Look-ups in named tables: a row name and a column name give one cell, copied from the table.

risepor.tsv
	mabo	fidizut	kude
zumigav	31	228	23
zuseb	28	223	21
menegi	24	214	31
tufaze	224	221	27
pitina	32	36	219
basun	231	209	36

What is the mabo of zumigav in risepor?
31
What is the kude of basun in risepor?
36
What is the kude of menegi in risepor?
31
What is the mabo of zuseb in risepor?
28
What is the kude of zuseb in risepor?
21
What is the mabo of tufaze in risepor?
224
What is the fidizut of tufaze in risepor?
221
What is the mabo of menegi in risepor?
24
What is the fidizut of zuseb in risepor?
223
What is the kude of tufaze in risepor?
27
What is the fidizut of menegi in risepor?
214

dis
columns: nav, bas, naguda, vap, los, dunobo
gom: [39, 175, 141, 205, 124, 43]
modobo: [76, 122, 163, 173, 153, 79]
kive: [81, 144, 142, 204, 108, 89]
kop: [66, 150, 72, 111, 88, 73]
damove: [155, 51, 145, 76, 129, 146]

kop, naguda -> 72
modobo, naguda -> 163
gom, dunobo -> 43
kop, bas -> 150
modobo, bas -> 122
kive, dunobo -> 89
damove, los -> 129
kive, los -> 108
kop, vap -> 111
modobo, los -> 153
kop, los -> 88
kive, naguda -> 142
gom, naguda -> 141
gom, nav -> 39
damove, vap -> 76
modobo, vap -> 173
modobo, nav -> 76
kive, bas -> 144
kop, nav -> 66
damove, naguda -> 145
Which row has the largest dunobo? damove

vafufop:
|  | povup | mam | nuvupa | matatov | pas | vilipig | mozapar |
|---|---|---|---|---|---|---|---|
| gilor | 50 | 56 | 55 | 52 | 45 | 22 | 54 |
| sopu | 54 | 55 | 55 | 54 | 78 | 42 | 54 |
| kalugeb | 44 | 56 | 52 | 51 | 72 | 70 | 53 |
| lobodu | 52 | 54 | 54 | 53 | 32 | 91 | 54 |
| mog | 52 | 54 | 53 | 54 | 69 | 69 | 55 |
| favit | 55 | 54 | 54 | 54 | 16 | 93 | 54 |
| mazuz | 55 | 55 | 55 | 54 | 66 | 38 | 55 |
| kisoga | 56 | 54 | 54 | 55 | 54 | 61 | 54 |
| ludezer | 59 | 54 | 55 | 56 | 29 | 37 | 55 |

matatov of mog: 54
povup of lobodu: 52
vilipig of sopu: 42
nuvupa of mog: 53
mozapar of ludezer: 55
vilipig of mazuz: 38
nuvupa of lobodu: 54
matatov of gilor: 52
mozapar of gilor: 54
mam of mog: 54
nuvupa of gilor: 55
mozapar of kisoga: 54
mam of gilor: 56
matatov of favit: 54
mam of sopu: 55
povup of kalugeb: 44
pas of favit: 16
vilipig of kisoga: 61
mozapar of favit: 54

Table vup
,zus,lod,miza
bif,220,33,23
teresuz,26,125,205
dibutan,24,103,212
makaz,106,244,43
debo,226,77,23

miza of makaz is 43
zus of dibutan is 24
zus of debo is 226
zus of bif is 220
lod of makaz is 244
miza of dibutan is 212
lod of teresuz is 125
miza of teresuz is 205
lod of bif is 33
lod of debo is 77
zus of makaz is 106
miza of debo is 23
miza of bif is 23
lod of dibutan is 103
zus of teresuz is 26

zel =
cols = zuverez, mimu, saside
fasol: [133, 141, 213]
zef: [89, 59, 124]
nor: [100, 125, 152]

What is the mimu of zef in zel?
59
What is the mimu of nor in zel?
125
What is the saside of fasol in zel?
213
What is the zuverez of nor in zel?
100
What is the mimu of fasol in zel?
141
What is the zuverez of fasol in zel?
133

fev =
fields: mava, silini, firi, gor, nivas, baded
vus: [220, 161, 224, 19, 114, 127]
ler: [136, 92, 43, 47, 97, 54]
tozab: [99, 209, 77, 38, 57, 180]
bavuza: [133, 96, 38, 47, 96, 57]
tiz: [196, 76, 121, 36, 124, 35]
famon: [153, 226, 171, 25, 74, 197]
lumeze: [222, 96, 175, 28, 129, 56]
ridevar: [219, 92, 170, 30, 129, 53]
vesika: [158, 81, 67, 43, 109, 39]
buv: [154, 225, 172, 25, 74, 197]
feno: [140, 89, 48, 46, 100, 50]
demu: [182, 76, 98, 40, 120, 35]

gor of vus = 19
mava of vesika = 158
mava of ler = 136
nivas of lumeze = 129
firi of buv = 172
mava of lumeze = 222
baded of lumeze = 56
silini of ler = 92
nivas of vesika = 109
nivas of tozab = 57
gor of bavuza = 47
nivas of feno = 100
firi of vesika = 67
silini of vus = 161
baded of demu = 35
mava of feno = 140
silini of vesika = 81
gor of ridevar = 30
firi of tozab = 77

fogakar:
        misob  kanizaf
fiba      233       99
zekeru    217       63
tik       200      250
mig        16      238
dimoka    220      219

kanizaf of tik is 250
misob of mig is 16
misob of dimoka is 220
kanizaf of zekeru is 63
misob of zekeru is 217
misob of fiba is 233
misob of tik is 200
kanizaf of dimoka is 219
kanizaf of mig is 238
kanizaf of fiba is 99
Row with the largest misob: fiba

zupa.tsv
	vip	loti	demar
kave	0.63	0.54	0.54
rep	0.64	0.58	0.49
nanimek	0.85	0.69	0.69
mamez	0.67	0.55	0.53
tiragek	0.51	0.68	0.49
tapifa	0.56	0.60	0.70
sula	0.60	0.57	0.86
lisuv	0.80	0.58	0.55
ral	0.64	0.52	0.68
zam	0.74	0.60	0.58
dek	0.67	0.61	0.85
vev	0.74	0.80	0.35
genod	0.23	0.58	0.74
mav	0.41	0.67	0.68

What is the loti of tiragek in zupa? 0.68
What is the demar of lisuv in zupa? 0.55
What is the loti of tapifa in zupa? 0.60
What is the demar of genod in zupa? 0.74
What is the vip of kave in zupa? 0.63
What is the vip of tapifa in zupa? 0.56
What is the demar of tiragek in zupa? 0.49
What is the vip of genod in zupa? 0.23
What is the vip of mav in zupa? 0.41
What is the vip of lisuv in zupa? 0.80
What is the loti of rep in zupa? 0.58
What is the vip of sula in zupa? 0.60
What is the vip of dek in zupa? 0.67
What is the loti of mamez in zupa? 0.55
What is the vip of nanimek in zupa? 0.85
What is the loti of ral in zupa? 0.52
What is the loti of genod in zupa? 0.58
What is the vip of zam in zupa? 0.74
Row with the largest vip: nanimek

Table gapevo
,sulosa,luko,kur
mubivu,-0.068,-0.771,0.253
suvafa,-0.094,-0.665,0.446
rebe,0.509,0.591,0.067
rinuzi,-0.025,-0.351,-0.104
zer,0.012,-0.365,-0.018
faf,0.004,-0.391,-0.003
voz,-0.021,-0.351,-0.052
vedo,0.092,-0.443,0.062
rotus,-0.094,-0.021,0.400
purad,-0.049,-0.497,0.071
kib,-0.643,-0.324,-0.444

What is the luko of mubivu in gapevo?
-0.771
What is the kur of rotus in gapevo?
0.400
What is the sulosa of kib in gapevo?
-0.643
What is the luko of purad in gapevo?
-0.497
What is the kur of voz in gapevo?
-0.052
What is the luko of faf in gapevo?
-0.391
What is the kur of vedo in gapevo?
0.062
What is the kur of zer in gapevo?
-0.018
What is the luko of kib in gapevo?
-0.324
What is the kur of mubivu in gapevo?
0.253
What is the kur of faf in gapevo?
-0.003
What is the kur of rebe in gapevo?
0.067
What is the sulosa of purad in gapevo?
-0.049
What is the sulosa of voz in gapevo?
-0.021
What is the luko of rinuzi in gapevo?
-0.351
What is the kur of kib in gapevo?
-0.444

